Each row of this table is followed by its label. One hidden rule gives the labels. It looks at one to three of the table's principal directions, none of them among the few with the most spread.
[-1.19  0.23 -1.42  0.13  0.79  0.38  0.78 -0.68  0.58  0.37  1.16 -0.32
  0.31  0.08  0.63  1.54  1.02  0.12  0.14  0.65 -0.2  -1.52 -0.15 -1.2
 -0.66  1.04 -0.31  0.67 -0.21  0.05  0.27  0.01] moss
[-0.07 -1.99 -1.79 -2.36 -0.86 -2.79  2.47  3.8  -2.57  0.89 -4.59  1.95
 -2.18 -2.54  4.78  1.01 -1.05  3.79  2.03 -0.57 -4.23 -0.38  1.68 -0.34
  3.5  -1.61  0.58 -2.16  0.78 -2.46  0.18  3.67] goat
[ 1.55  0.28  0.31 -0.12 -1.02 -0.35 -0.7   0.23 -0.97  0.23 -1.55 -0.84
 -0.92  0.03 -0.05 -1.07 -0.67 -0.69 -0.55 -0.09 -0.27  1.48  0.12  0.32
 -0.01 -0.76  0.9  -1.54  0.7  -0.33 -0.59  0.04] moss
[ 0.35 -0.86  1.39 -1.66 -0.86 -1.61 -0.23  1.69 -1.24 -0.14 -3.19  0.3
 -0.95 -0.74  0.44 -1.35 -1.83  0.4   0.74 -1.34 -0.6   2.15  0.63  1.4
  0.88 -1.4   0.49 -2.06  1.06 -0.64 -1.13  0.6 ] moss
[-0.71  0.67  0.85  0.12 -0.29  0.41  0.68  0.37 -0.25 -0.97  0.59  0.53
  0.73 -0.18 -0.83 -0.82 -0.92 -1.04  0.17 -0.57  0.44  1.36 -0.29  0.35
 -1.86  0.06 -0.02  1.43  0.15  1.2   0.44 -1.09] goat
[ 0.76 -0.19  0.58 -0.07 -0.95  0.06 -0.01 -0.19  0.69  0.43 -0.15  0.55
 -0.41  0.57  0.13  0.47 -0.08  0.28  0.24 -0.68 -0.15  1.08 -0.54 -0.06
 -0.34 -0.78 -0.22 -1.63 -0.64  0.2  -0.02 -1.  ] soap
[-2.47  0.13 -1.54 -2.09  2.14 -0.57  2.78  0.78 -0.19  0.46 -0.04 -0.1
  0.45 -1.83  2.97  2.2   1.52  2.36  0.91  1.18 -1.25 -3.69  1.2  -0.58
  1.75  1.58  0.45  0.68 -0.82 -1.51  0.95  3.29] goat
[-0.27  0.42 -2.5   0.25  0.17 -0.05  1.14  0.4  -0.76  0.14  1.61  1.69
 -0.69 -0.75  2.34  1.98  0.89  1.77  1.07  1.11 -2.19 -2.63 -0.1  -1.68
  0.36  0.98 -0.29  1.18 -0.81 -0.51  1.94  1.62] goat
[-0.49 -1.46 -0.85 -0.85  0.49 -0.61  0.09 -0.27  0.5   2.15 -1.33 -0.79
 -0.74 -0.98  1.63  1.28  2.1   1.75 -0.55  0.74 -0.27 -2.16 -0.72 -1.71
  2.07  0.33  0.45 -2.28 -0.11 -1.36 -1.06  2.06] goat
[-0.88 -0.13  1.1  -0.55  0.29  0.23 -0.03 -0.54  0.52  0.28 -0.82 -2.08
  1.12  0.18 -1.42 -1.22  0.04 -1.43 -1.02 -0.15  1.47  1.52  0.07  0.66
 -0.49 -0.14  0.36 -0.29  0.84  0.51 -1.7  -0.82] goat
[-0.41 -0.15 -0.43 -0.55  1.46  0.12  0.55  0.06  0.87  0.13  0.42  0.35
 -0.05 -0.05  0.68  1.66  1.22  1.32  0.33  0.16  0.25 -2.52  0.68  0.33
  1.62  0.43 -0.04 -0.27 -1.18 -1.01  0.73  0.97] goat
[ 0.76  0.45  0.26 -0.14 -0.52  0.23  0.19 -0.57  0.16  0.34  0.3  -0.97
  0.03  0.21  0.21  0.    0.3  -0.3  -0.36  0.34 -0.05  0.35  0.03  0.12
 -0.21  0.05  0.29 -0.57 -0.28  0.07 -0.04  0.02] goat
[ 2.34 -0.47  0.8   1.6  -2.3  -0.11 -2.47 -0.29 -0.84 -0.02 -1.2  -0.86
 -1.12  0.87 -2.15 -2.2  -1.5  -2.34 -0.94 -0.94  0.52  3.25 -1.03 -0.07
 -1.42 -1.43  0.07 -1.14  2.09  0.96 -1.7  -1.97] goat
[ 1.89 -0.97  1.07  0.56 -1.59 -0.53 -1.47  0.24 -0.2   0.06 -0.75  0.05
 -1.13  0.44 -0.58 -0.83 -0.78 -0.54 -0.02 -1.02  0.25  1.5  -0.43  0.73
  0.11 -0.95 -0.21 -1.19  0.62  0.28 -0.72 -0.78] goat
[ 2.19 -0.33 -0.37  1.15 -0.77  0.25 -2.24 -0.55  0.66  0.01  1.69  1.97
 -1.37  1.59 -0.69  0.98  0.37  0.65  0.6  -0.47 -0.15 -0.55 -0.74  0.22
  0.85 -0.69 -0.93 -1.19 -1.18 -0.1   0.89 -1.22] moss
[-2.26  1.12 -0.88 -2.    2.65 -0.77  1.68  0.51 -0.58 -0.81  0.    0.06
  0.26 -1.4   2.03  1.67  0.13  1.6   1.44  0.88 -0.91 -3.54  1.64  0.12
  0.77  1.82  0.36  0.94 -0.36 -1.58  1.07  3.16] moss
[ 0.72 -0.29  0.48  1.67 -1.47  0.56 -1.67 -0.95 -0.14  0.32  1.33 -0.01
 -0.25  0.04 -1.62 -1.18  0.24 -1.46 -0.88  0.03  0.82  0.89 -2.38 -1.43
 -1.78  0.25 -0.26  0.62  0.86  1.52 -0.61 -1.11] tile
[-0.54 -0.17 -0.28 -0.45  0.75 -0.63 -0.54  0.72  0.   -1.14  1.33  2.6
 -0.21  0.51  0.5   0.81 -0.69  1.42  1.97 -0.47 -0.65 -1.02  0.79  1.39
  1.02  0.26 -1.18  0.98 -1.1  -0.31  1.37 -0.02] goat
[-2.21 -0.5  -0.57 -0.69  1.81  0.46  1.89 -0.79  1.31  1.2  -0.5  -2.63
  1.36 -0.84  0.36  1.21  2.06  0.1  -1.13  0.87  0.97 -2.09  0.31 -1.21
  0.55  0.98  0.42  0.13  0.34 -0.5  -1.23  1.25] goat
[-0.21  0.65 -0.95 -1.59  1.56 -0.25  0.73  0.35 -0.16  0.23  0.43  0.91
 -0.45 -0.77  1.57  1.83  1.31  2.52  0.92  0.89 -1.2  -3.36  0.8  -0.03
  2.59  0.45  0.41 -0.92 -1.44 -1.82  1.3   2.86] moss
[-0.25 -2.08  1.3  -0.45 -0.98  0.22  1.36 -0.37  1.78  2.27 -2.52 -2.97
  0.87 -0.06 -0.25 -0.37  1.33 -0.66 -1.95 -0.69  1.44  2.24 -0.46 -0.26
  0.51 -1.31  0.46 -2.41  0.56  0.35 -2.74 -1.12] goat
[ 2.97  0.92  1.17  1.15 -1.1   0.02 -2.78  0.1  -1.25 -1.69  0.95  0.77
 -1.32  0.87 -2.06 -1.66 -1.65 -1.43  0.25 -0.68  0.41  0.94 -0.02  1.75
 -0.35 -0.59  0.02  0.33  0.49  0.41  0.67 -0.67] goat
[-0.41 -0.64  0.54 -0.4   0.1  -0.35  0.59  0.51  0.45 -0.04 -0.64  0.32
  0.14 -0.04  0.45  0.26 -0.29  0.47  0.39 -0.61  0.12  0.26  0.42  0.58
  0.32 -0.25 -0.25 -0.19 -0.26 -0.09 -0.07 -0.18] goat
[ 0.38  0.16  0.14 -0.21 -0.25 -0.6  -1.03 -0.07 -0.6  -0.39  0.98  1.21
 -0.76 -0.3   0.31  0.2  -0.38  0.82  1.15  0.07 -0.78 -0.99 -0.5  -0.2
  0.19  0.46 -0.53  0.   -0.05 -0.17  0.49  1.1 ] goat
[ 2.02  0.15  0.14 -0.04 -0.36  0.41 -1.57 -1.25  0.72  1.36 -0.46 -0.44
 -0.59  0.86 -0.8   0.21  1.18  0.93 -0.86  0.48 -0.14 -0.17 -0.6  -0.66
  1.98 -1.34  0.34 -3.4  -0.71 -1.07 -0.67  0.49] soap
[ 0.57  0.52 -0.87  1.67 -0.78  0.94 -0.24 -0.87  0.09  0.37  0.61 -0.71
 -0.02  0.64 -0.34 -0.25  0.31 -1.54 -1.24  0.54  0.36  0.9  -0.91 -1.32
 -2.04  0.32  0.27  0.61  0.21  0.89  0.1  -1.61] goat
[ 0.04 -1.15  0.55 -1.35  0.32 -1.28  0.    0.78 -0.64  0.8  -2.69 -1.21
 -0.77 -1.34  1.02 -0.33  0.16  0.92 -0.19 -0.03 -0.16 -0.81  0.56  0.23
  2.08 -0.2   0.77 -1.76  0.96 -1.44 -1.33  2.43] goat
[ 0.59  1.59  1.15  1.52  0.33  2.08 -1.59 -3.14  1.96  0.08  2.59 -2.12
  1.59  1.89 -3.12 -0.75  1.05 -2.44 -1.95  0.83  2.58  0.65 -1.19 -0.32
 -2.09  0.68 -0.06  0.33 -0.63  1.35 -0.52 -2.27] soap
[ 0.42  0.86 -0.64  0.22 -0.47  0.18  0.64  0.41 -0.84 -0.46  0.89  0.84
 -0.14 -0.3   0.67  0.07 -0.29  0.2   0.41  0.41 -1.07 -0.09  0.07 -0.21
 -0.44  0.16  0.11  1.03 -0.33  0.22  1.24  0.34] goat
[-1.56 -0.05 -1.73 -1.23  1.92  0.13  1.58 -0.03  1.14  0.78  1.53  1.29
  0.09 -0.4   2.26  3.18  2.33  2.78  1.    0.91 -0.82 -3.93  0.38 -0.66
  1.98  1.16 -0.28 -0.21 -2.26 -1.27  1.59  1.7 ] moss
[ 0.45 -0.14  0.1  -0.06  0.06 -0.43 -1.19 -0.13  0.02 -0.22  0.63  1.66
 -0.58  0.19 -0.1   0.45 -0.24  1.32  1.05 -0.18 -0.67 -0.94 -0.35 -0.15
  0.98 -0.24 -0.77 -0.61 -0.43 -0.48  0.4   0.72] moss
[-1.06 -0.73 -0.36 -1.36  0.37 -0.41  1.43  0.72 -0.06  0.9  -0.58 -0.23
  0.09 -1.18  1.31  0.71  1.12  1.19  0.18  0.22 -0.48 -1.03  0.08 -0.24
  1.36  0.17  0.37 -0.51 -0.17 -0.54 -0.24  1.44] goat
[ 1.18 -0.95 -1.84  1.52 -0.98 -0.07 -1.32 -0.65  0.12  1.15  1.04  1.43
 -1.54  0.26  0.82  1.48  1.1   1.25  0.26  0.5  -1.29 -1.58 -1.64 -2.52
  0.46  0.02 -0.83 -0.87 -0.16 -0.25  0.32  0.3 ] tile
[ 0.07 -2.04 -0.61  0.34 -0.18  0.14 -1.69 -1.69  1.59  3.08 -0.9  -0.98
 -0.47  0.08 -0.59  0.79  2.76  1.18 -1.53  0.61  0.55 -1.11 -2.36 -2.95
  1.94 -0.67 -0.17 -3.54  0.26 -0.74 -2.43  0.55] moss
[-0.07 -2.03 -1.19  0.59 -0.32  0.51  0.1  -1.06  1.74  3.11 -0.91 -1.25
  0.07  0.15  0.82  1.    2.98  1.06 -1.95  0.91  0.42 -0.59 -1.4  -2.28
  1.74 -0.41  0.17 -2.24 -0.62 -0.48 -1.47 -0.17] goat
[-0.24  0.77  0.74 -0.41  0.72 -0.5  -0.98 -0.29 -0.72 -0.84  0.08 -0.51
  0.13 -0.24 -0.11 -1.06 -0.85 -0.45  0.18  0.51  0.42 -0.36  0.49  0.86
 -0.31  1.1   0.21  0.87  0.34 -0.24  0.03  0.96] tile
[-1.51 -0.79 -0.59 -1.31  1.08 -0.26  2.36  0.7   1.15  0.51 -0.57  0.76
  0.18 -0.61  1.43  2.66  0.91  2.15  1.14 -0.62 -0.81 -1.93  0.64 -0.58
  1.31 -0.36 -0.46 -1.02 -0.77 -0.93  0.25  1.05] moss
[-0.19 -0.75  0.18 -0.23 -0.01 -0.3  -0.9  -0.54  0.51  0.66  0.48 -0.65
  0.15  0.47  0.39 -0.41  0.67 -0.12 -0.33  0.46  0.75  0.22 -0.12  0.83
  0.56  0.76 -0.17 -0.01 -0.49  0.12 -0.52 -0.45] tile
[ 0.4  -0.47  0.99  0.54 -0.66  0.34 -0.12 -0.07  0.71  0.15 -0.19  0.08
  0.06  0.33 -0.62 -0.33 -0.03 -0.6  -0.5  -0.72  0.96  1.1  -0.67  0.13
 -0.72 -0.44 -0.05 -0.34 -0.24  0.67 -0.21 -1.32] goat
[-0.82 -0.19  0.03  0.66  1.51  0.79 -0.34 -1.61  1.72  0.21  1.86 -1.55
  0.77  0.37 -0.95  1.17  1.75 -0.62 -0.7   0.54  1.88 -2.57 -0.31 -0.39
 -0.14  1.55 -0.47  1.04 -0.25  0.19 -0.36  0.05] tile
[-0.83 -1.31  1.44 -2.08  1.35 -0.51  1.11  0.15  1.34  1.07 -1.5  -1.88
  0.47 -0.9   0.59  0.85  1.61  1.22 -0.31 -0.25  1.17 -1.74  0.89  1.17
  2.76  0.07  0.48 -1.83 -0.46 -1.26 -1.26  1.95] goat
[-0.53  0.69  0.87 -1.08  0.74  0.08  0.68  0.06  0.34 -0.51 -0.52 -0.18
  0.71  0.05 -0.7   0.08 -0.5   0.21  0.39 -0.47  0.12  0.3   0.77  0.75
  0.26 -0.61  0.09 -0.68 -0.14 -0.32 -0.17  0.22] soap
[-0.36 -0.26 -1.53  0.72 -0.15  0.02 -0.72 -0.28 -0.25  0.51  0.78  0.83
 -0.31  0.23  0.53  0.24  0.49  0.27 -0.03  0.72 -0.55 -0.36 -0.78 -1.18
 -0.24  0.53 -0.32  0.5  -0.11  0.15  0.26 -0.38] goat
[-0.52 -1.37  0.17 -1.19 -0.22 -0.72  1.77  1.04  0.39  0.83 -1.9  -1.14
 -0.22 -0.51  1.74  0.69  0.34  0.29  0.01 -0.67  0.06  0.49  0.93  0.9
  0.74 -0.23  0.38 -1.04  0.02 -0.41 -0.71  0.03] goat
[ 0.99 -0.75 -0.87  0.81  0.44  0.75 -0.37 -0.76  1.78  0.56  2.02  0.78
 -0.62  0.94 -0.46  2.69  2.01  1.19  0.35 -0.26  0.22 -2.82 -0.37 -0.52
  1.67 -0.29 -0.99 -0.84 -1.24 -0.42  0.63 -0.15] goat
[-1.01  0.24 -0.4   0.39 -0.05  0.28  1.14 -0.23  0.    0.24 -0.73 -1.25
  0.44 -0.33  0.34 -0.06 -0.13 -1.2  -0.74  0.19  0.28  0.72 -0.27 -1.15
 -2.08  0.54  0.46  0.59  0.81  0.56 -0.48 -0.64] moss
[-1.32  0.78 -0.06 -1.02  0.71 -0.37  1.02  0.74 -0.22 -1.44  0.94  1.01
  0.46  0.29  0.7   0.52 -1.17 -0.01  1.64 -0.46 -0.38  0.19  1.33  1.72
 -0.85  0.68 -0.48  1.54 -0.58  0.29  1.13 -0.61] goat
[ 0.49 -0.88  0.83 -0.31 -0.26 -0.4   0.09  0.25  0.49  0.03  0.76  0.25
 -0.5  -0.26  0.7   0.74  0.49  0.6   0.61 -0.47  0.32 -1.08 -0.04  0.89
  0.77  0.46 -0.4   0.01 -0.62 -0.01  0.34  0.5 ] tile
[-0.84 -1.15 -1.93 -1.23  0.44 -1.15  1.16  1.64 -0.69  0.62 -0.67  1.93
 -0.91 -0.97  2.71  1.7   0.63  2.82  1.47  0.19 -2.13 -1.87  0.71 -0.31
  2.54 -0.09 -0.25 -0.44 -0.62 -1.37  0.81  1.86] goat
[ 0.28 -0.24  1.62  0.29  0.08  0.68 -0.45 -0.95  1.43  0.24 -0.19 -1.81
  0.69  0.82 -1.59 -0.6   0.41 -1.59 -1.28 -0.54  2.28  1.06 -0.19  0.93
 -0.67 -0.13  0.24 -0.62 -0.06  0.6  -1.07 -1.6 ] moss
[ 0.95 -0.73  0.03  0.41 -0.58  0.06 -0.16 -0.08  0.21  0.63  0.22 -0.46
 -0.43 -0.13  0.3   0.14  0.83  0.13 -0.49  0.14  0.18 -0.48 -0.32 -0.07
  0.76  0.01  0.05 -0.23 -0.11 -0.02 -0.1   0.31] goat
[ 0.43  0.64  0.18  1.06 -0.82  0.9   0.04 -0.33 -0.08 -0.29  0.16 -1.05
  0.75  0.84 -1.23 -1.44 -0.58 -2.16 -1.19  0.    0.8   2.52  0.    0.44
 -1.81 -0.34  0.35  1.    0.42  1.25 -0.24 -2.25] goat
[-1.21  0.12 -1.7   0.47  0.95  0.94  1.34 -0.46  1.24  0.31  1.52  0.57
  0.74  0.61  0.27  2.07  1.3   0.6   0.18  0.34 -0.25 -1.39  0.05 -1.09
 -0.15  0.27 -0.63  0.77 -0.98  0.14  0.79 -0.82] moss
[-0.71  1.49 -0.63 -0.88  0.47 -0.32  0.61  1.17 -1.51 -1.12 -0.14  2.23
 -0.1  -0.58  0.81 -0.2  -1.32  0.95  1.24  0.16 -1.61  0.12  0.52  0.08
 -0.33 -0.07  0.34  0.63 -0.45 -0.39  1.58  0.77] soap
[ 1.89 -1.64  1.39  0.73 -0.97 -0.02 -1.79 -0.76  1.61  0.49  1.06 -0.59
 -0.95  1.28 -0.76  0.5   0.86 -0.59 -0.22 -1.02  1.77 -0.08 -0.53  1.51
  0.69 -0.03 -0.76 -1.12 -0.62  0.46 -0.61 -1.5 ] goat
[ 0.06  2.4   0.26  1.79 -0.57  1.24  0.23 -0.26 -0.99 -2.52  2.3  -0.4
  1.31  1.01 -1.74 -1.99 -2.17 -3.62 -0.33  0.08  0.83  2.65  0.54  1.31
 -4.31  0.95  0.    4.44  0.59  2.38  1.35 -2.9 ] goat
[ 1.73 -0.1   1.46  0.63 -1.3  -0.15 -2.18 -0.27 -0.31 -0.42  0.29  0.42
 -0.36  0.87 -1.28 -1.86 -1.04 -0.81 -0.17 -0.42  0.57  2.02 -0.47  1.31
 -0.09 -0.63 -0.27 -0.28  0.03  0.63 -0.26 -1.14] moss
[ 0.5   0.16 -1.13  1.34  0.3   1.15  0.17 -0.9   0.97  0.65  0.7  -0.44
  0.2   0.6  -0.4   0.99  1.37 -0.13 -1.1   0.58  0.35 -1.02 -0.4  -1.37
  0.01 -0.09  0.05  0.01 -0.49 -0.05  0.29 -0.57] moss
[-0.22  0.39  0.09 -0.51  0.12 -0.45  0.54  1.4  -0.7  -1.31 -0.68  1.32
  0.19  0.44  0.37 -0.59 -1.8   0.05  1.01 -0.73 -0.58  1.54  1.62  1.98
  0.04 -0.65 -0.13  0.87 -0.32 -0.04  0.91 -0.9 ] moss
Which label does each new row get?
[ 0.46  0.12  0.39 -0.16  0.88 -0.23 -1.39 -0.05  0.29 -0.5   0.06  1.6
 -0.55  0.33 -0.65  0.49 -0.21  1.27  0.77 -0.35  0.   -1.33  0.05  0.28
  1.33 -0.42 -0.39 -1.01 -0.65 -0.92  0.47  0.7 ] -> moss
[-0.19  2.45  0.49  0.36  0.99  1.4  -0.09 -1.52  0.33 -1.19  2.69  0.14
  1.42  0.33 -1.89 -0.08  0.05 -0.42  0.01  0.86  0.27 -1.02 -0.27 -0.46
 -1.13  0.6  -0.2   1.46 -0.65  0.53  1.08  0.38] -> soap
[-0.68  1.67  0.36 -0.87  0.27 -0.18  0.05  0.23 -1.09 -0.91 -1.01  0.37
  0.76  0.1  -0.39 -1.55 -1.85 -0.32  0.33  0.2  -0.74  2.08  0.72  0.5
 -0.94 -0.47  0.47 -0.01  0.28 -0.08  0.09 -0.12] -> soap
[-0.76  0.32 -0.64  0.76 -0.61  0.82  0.98 -0.87  0.85  0.59  0.09 -0.36
  1.28  0.98 -0.1  -0.15 -0.12 -0.68 -0.68  0.29 -0.22  2.27 -0.33 -1.13
 -1.71 -0.46 -0.35  0.23 -0.22  0.96 -0.31 -2.13] -> soap
[-0.83  0.49 -0.89  0.44  0.81  0.22 -0.37 -0.86  0.37  0.08  0.87  0.84
  0.15  0.14  0.12  0.88  0.33  0.7   0.31  0.63 -0.38 -1.37 -0.63 -1.58
 -0.49  0.66 -0.47  0.21 -0.34 -0.21  0.41  0.38] -> moss
[-0.7  -1.79  0.5  -1.49  0.48 -1.94 -0.47  1.62 -0.92 -0.13 -0.91  0.93
 -0.99 -1.41  1.8  -0.11 -0.22  1.66  1.35 -0.35 -0.32 -1.63  0.64  1.47
  2.35  0.82 -0.24  0.27  0.18 -0.98 -0.12  2.29] -> tile
[-0.41  0.34 -2.4   0.55 -0.27  0.5   0.64 -0.42 -0.33  1.36  0.15  0.74
 -0.08 -0.33  1.12  0.86  1.18  1.16 -0.47  1.36 -1.73 -0.57 -1.11 -3.01
 -0.01 -0.13  0.21 -0.5  -0.27 -0.3   0.39  0.53] -> soap
[ 0.91  0.36 -0.72  0.18 -0.32 -0.54 -0.4   1.02 -1.1  -0.9   0.16  2.5
 -0.98  0.    0.84  0.28 -1.14  1.34  1.38 -0.18 -1.71 -0.37  0.48  0.21
  0.72 -0.53 -0.41  0.24 -0.47 -0.58  1.51  0.64] -> moss
[ 0.94 -0.13 -0.35  1.93 -2.16  1.2   0.01 -0.69  0.35  1.16 -0.79 -0.65
  0.19  0.83 -1.24 -1.03  0.01 -1.78 -1.88 -0.23  0.22  3.44 -1.78 -2.1
 -2.36 -1.5   0.31 -0.91  0.75  1.48 -1.   -2.93] -> soap
[-2.61 -1.15 -0.53 -1.78  1.54 -1.02  1.71  1.45  0.04 -0.08  0.07  0.41
  0.05 -1.24  2.27  1.42  0.76  1.09  1.21 -0.17  0.2  -2.18  0.94  1.13
  0.9   1.69 -0.08  1.34 -0.52 -0.43  0.49  1.12] -> tile
[-0.73 -0.06 -0.45 -2.56  0.54 -1.63  0.27  1.45 -1.78  0.07 -0.36  1.46
 -0.92 -1.8   2.29  0.3   0.06  2.6   1.77  0.6  -2.   -1.92  0.52  0.56
  2.53  0.61  0.35 -0.61 -0.35 -1.48  0.69  3.5 ] -> goat
[-0.12  0.59  0.61 -0.44 -0.11 -0.04  0.72  0.77 -0.55 -0.89  0.07  0.52
  0.42 -0.19  0.1  -0.67 -0.91 -0.2   0.45 -0.3  -0.18  0.9   0.66  1.19
 -0.34 -0.1   0.17  0.96 -0.27  0.34  0.69 -0.18] -> moss
[ 0.58  0.77 -0.21 -0.47 -0.12 -0.37 -0.09  0.62 -1.1  -0.34 -1.09  0.92
 -0.56 -0.36  0.32 -0.32 -0.91  0.75  0.46  0.03 -1.24  0.28  0.32 -0.22
  0.45 -0.76  0.47 -0.93  0.14 -0.76  0.42  0.96] -> soap
[ 1.42  1.23  1.2   0.65 -1.37 -0.17 -0.66  1.18 -2.2  -1.81 -1.37 -0.17
 -0.11  0.12 -1.18 -3.3  -3.   -2.43 -0.43 -0.62  0.08  3.8   0.83  1.87
 -1.88 -0.82  0.92  1.41  1.37  0.93  0.16 -1.33] -> goat
[ 0.66  1.17  0.   -0.35 -0.2  -0.18 -0.82 -0.06 -1.25 -0.47  0.14  0.56
  0.02 -0.13 -0.36 -1.2  -0.82  0.39  0.27  0.69 -1.1   0.51  0.15  0.09
  0.52 -0.35  0.22 -0.05  0.16 -0.34  0.32  1.06] -> soap
[ 0.13  0.54  1.21  0.15 -0.64 -0.26  0.14  1.   -0.56 -1.73 -1.52 -0.1
  0.47  1.09 -1.01 -1.85 -3.   -2.1   0.29 -1.49  0.53  3.98  1.55  2.43
 -2.02 -1.05  0.01  0.83  0.83  0.9  -0.21 -2.74] -> moss
[ 0.36  2.8   0.44  1.42 -0.54  1.48 -0.24 -0.86 -0.36 -2.01  2.76  0.88
  0.91  1.15 -1.84 -1.   -1.58 -2.33  0.11  0.04  0.37  1.87 -0.52  0.21
 -3.99  0.53 -0.15  2.54 -0.38  1.96  1.73 -2.5 ] -> soap
[ 0.71  0.88  0.42  0.34  0.16  0.26 -0.79 -0.38 -0.01 -0.94  0.9   0.4
  0.24  0.8  -0.91 -0.41 -0.73 -0.34  0.29 -0.03  0.13  0.29  0.49  0.94
 -0.13 -0.12 -0.3   0.53 -0.36  0.11  0.57 -0.46] -> moss
[-0.18  2.22 -0.34 -0.08  1.15  0.74 -0.84 -1.23 -0.07 -0.72  2.1   0.76
  0.4   0.45 -0.64  0.28  0.19  0.22  0.31  1.1  -0.13 -1.39 -0.29 -0.44
 -0.67  0.98  0.1   0.46 -1.04 -0.18  1.3   0.52] -> soap
[-1.31 -0.85  0.56 -0.36 -0.99 -0.46  1.24  0.23 -0.9   1.22 -2.26 -2.55
  0.74 -1.78  0.65 -1.98 -0.03 -1.24 -1.54  0.52  0.28  1.92 -0.82 -1.31
 -1.28  0.39  1.03  0.35  1.99  0.72 -2.07  0.72] -> tile
[ 0.51  0.59  0.71 -0.03 -0.83  0.16  0.15  0.35 -0.38 -0.13 -2.09 -0.03
  0.13  0.34 -0.87 -1.25 -1.42 -0.74 -0.5  -0.74 -0.18  2.91  0.03 -0.06
 -1.   -1.66  0.6  -1.47  0.57  0.16 -0.61 -1.23] -> soap
[-1.43  1.93 -1.03 -1.1   1.01  0.43  2.42  0.6  -0.85 -0.48 -0.05  0.84
  1.22 -0.85  1.15  0.26 -0.26  1.16  0.42  1.02 -1.7  -0.27  0.94 -0.61
 -0.08  0.01  0.67  0.93 -0.81 -0.49  1.46  1.33] -> soap
[ 0.02  2.37  1.07 -0.77  0.13 -0.23  0.07  0.97 -2.08 -2.44  0.08  1.82
  0.65 -0.58 -1.13 -1.89 -2.86  0.1   1.43 -0.22 -1.45  1.32  0.93  1.03
 -0.67 -0.74  0.1   1.44  0.51  0.1   1.19  1.12] -> soap
[ 0.18  0.27 -1.23  0.03 -0.22 -0.41  1.08  1.55 -1.09 -0.86 -0.01  1.76
 -0.75 -0.27  1.54  0.75 -0.89  0.7   1.2  -0.28 -1.56 -0.26  0.95  0.38
 -0.01 -0.13 -0.07  1.04 -0.29 -0.26  1.63  0.15] -> goat
[ 1.63  0.5   1.42  0.1  -1.23 -0.79 -1.75  0.61 -1.92 -0.98 -1.97 -0.64
 -0.76 -0.09 -1.24 -2.89 -2.43 -1.62 -0.3  -0.57  0.04  2.75  0.3   1.22
 -0.68 -0.91  0.74 -0.46  1.84  0.13 -0.96 -0.09] -> moss
[-0.6  -1.26 -1.01  1.03 -0.63 -0.08  0.78  0.47  0.29  0.41 -0.39  0.22
 -0.06  0.15  0.81  0.45 -0.03 -0.35 -0.12 -0.39 -0.14  0.74 -0.2  -0.77
 -0.93 -0.01 -0.52  0.91  0.42  0.64 -0.17 -1.4 ] -> tile
[-2.18  0.37  0.85 -1.95  1.61 -0.55  1.53  0.33  0.16 -0.5  -0.96 -0.56
  1.26 -0.87  0.35  0.12 -0.52  0.74  0.77 -0.08 -0.01 -0.54  1.22  0.68
  0.43  0.36  0.05  0.2   0.16 -0.63 -0.45  1.5 ] -> moss
[ 0.4   0.45  0.22  0.25 -0.43  0.03  0.15  0.35 -0.6  -0.35 -0.73 -0.43
  0.02  0.12  0.18 -1.05 -0.81 -0.95 -0.5   0.02  0.15  1.44  0.46  0.64
 -0.85 -0.06  0.57  0.47  0.19  0.26  0.16 -0.68] -> goat
[ 0.   -0.43 -0.16  0.3  -0.43 -0.83 -0.03  1.41 -1.26 -1.36 -0.35  1.07
 -0.4  -0.24 -0.01 -0.61 -1.84 -0.27  1.19 -0.87 -0.82  0.73  0.88  0.93
 -0.23 -0.37 -0.64  1.63  1.15  0.3   0.24 -0.13] -> tile
